128 stands for zero in the data rows.
Here are some numbered points:
[201  69 118 167 134 164  92 117 138 125 130 114 140 121 137 156  57 166
  69 151 124  84 145 106 163 131 103 181 142] 0
[107 122 166 140 113 114 123 128 122 125 170 113 123 140 145  97 127 144
 112 123 104 152 133 119 122  92 184  96 105] 1
[117 131 143 140 140 128 108 130 144  88 117 111  99 114 152  98 154 112
 135 126 126 119 153 123 116 137 121  77 119] 2
[122 138 143 128 150 118 112 117 133 126 149 144 127 151 132 129 107 145
 139 128 107 135 133 136 116 121 151 127 122] 3
[149 133 137 101 135 173 124 121  91 181 101 149 103 113  99 106 148 146
 160 134 122 145 109 103 129 116 112 110 139] 4
[122 121 173 117 131 137 169 150 102 140 153 125 134 152  96 115 105 132
 137 134 130 155 153 121 122  91 138 104 104] 5
[119  76 102 202 143 107  50 175 140  88  57 146 135  14 147 114 129 134
  42  58 160 137 190  97  88 111 148 121 121] 6
[120 155  66 107  90 102 115 143 115 125 122 116 134 142 159 139 153  74
 120 137 129  82 145 154 154 152  81 155 108] 7
[115 127 113 185 153 114 120 129 161 110  97 156 144  79 167 162  78 146
  90  90 116 110  81 145  92 183 165 182 144] 8
[ 97  71 161 177 146 130 142 204 113 163  32 190 133  57 100  91 112 175
 119 109 188 204 146  81  90 109 118 132 164] 9
[139  94 169 175 120 138 135 144 143 128 165  99 103 145 113 104 128 106
 114 131 119 138 168  71 144 156 157  78 154] 10
[ 96 171 112 108 130 120 114 113 145  78 103  92  84 101 157  94 195  83
 114 128 131 111 138 145 121 146 129  68 117] 11
[140 155  49  91  79 120 122 130 109 146 104 111 134 151 146 163 161  69
 120 165 125  77 141 151 173 152  69 191 112] 12
[141 173 125 123 152 136 129 120 124 120 100 129 110 116 136 156 154 120
 154 116 101  87  91 122 118 154 111 123 121] 13
[157  95 143 126 160 147  99 101 135 127 130 139 114 122 150 118 113 158
 118 124 122 126 153 149 145 108 103 130 130] 14
[112 102 119 185 127 118 116 165 152 129 132 130 109 113 145 134 114 125
 106 100 122 117 148 114 130 171 145 141 152] 15
[116 141  26  95  60 102 122 159 131 120 114 104 132 154 154 135 168  72
 120 152 153  86 136 156 172 163  60 188 124] 16
[ 75 115 125 113 115 115 131 118 154 135 108 137 132 132 144  88 151 100
 111 169 163 179 104 136  96 137 144 117 170] 17
New points follow, each followed by the number of its nearest point above by angle, seen from the average point of the numbered points.
[122 171 119  99 152 145 160 133 107 155 112 147  91 144 113 139 184 115
 216 146 125 133 145 132 127 116  62  98 131] ~ 4
[159 109  99 155 108 140  90 142 106 150 123 132  90  99 112 140  91 169
 113 138 123 121 140  92 161 154 118 157 157] ~ 0
[134 105 143 169 142 144 133 139 129 144 132 138 118 117 135 131  76 174
 122 112 128 130 120  98 116 139 158 150 155] ~ 8
[172 173 170 135 202 164 164  67 135 131 186 133 135 182 122 170 101 121
 158 114  51 106 106 140  98 129 150 102 112] ~ 3
[142 134 117 122 135 119 144 109 152 108 152 121 144 119 129 184 117 109
 144  73 126 102  96 132 119 123 155 148 138] ~ 13
[184  88 150 142 114 127 110  69 154 150 119 120 195 150 172 108 105 102
  42 191 118 116 162 136 136 127 154 148  97] ~ 0
[148 114  90 164  95 149  92 146  96 178 125 119  88 101 117 151  90 190
 128 142 108 104 134  56 177 170 145 161 175] ~ 0
[ 74 154 146 147 164  78  80 117 131 113 170 172 152 184 138 130  76 171
 156 127  77 151 138 177 121 137 180 133 122] ~ 3
[159  91 140 134  94 123  85  84 130 133 132 121 168 170 166 100 106 119
  77 183 119 108 177 139 156 102 144 138  91] ~ 0
[ 89 110 127 155  85 117  88 167 125 121 133 100  87 142 142  72 125 136
 125 148 128  97 162  90 164 147 148  89 141] ~ 10
[ 76 185 122  32 132 104 184  77 148 131 120 162 158 174  96 125 158 163
 150 178 160 202  36 196 129 103  93 164 174] ~ 17
[ 82 122 128 145  75 100  74 172 121 125 149 114  83 153 160  80 137 143
 142 163 103  91 152 112 172 134 155  86 127] ~ 1
[104 114 127 114 103 105  89 149 119 112 144 126  99 137 153  85 129 127
 129 153 123 126 146 122 154 114 137  87 119] ~ 1
[207 118  77  63  89 180 153 108 109  92 217  43  40 135  85 148 182  73
 171 101 152 115 139 131 151  97  70  65 117] ~ 11
[131 130 106 149 117 144 111 142 118 140 137 133 102 112 137 168  87 183
 145 109 124  77  87 115 161 150 119 170 148] ~ 0
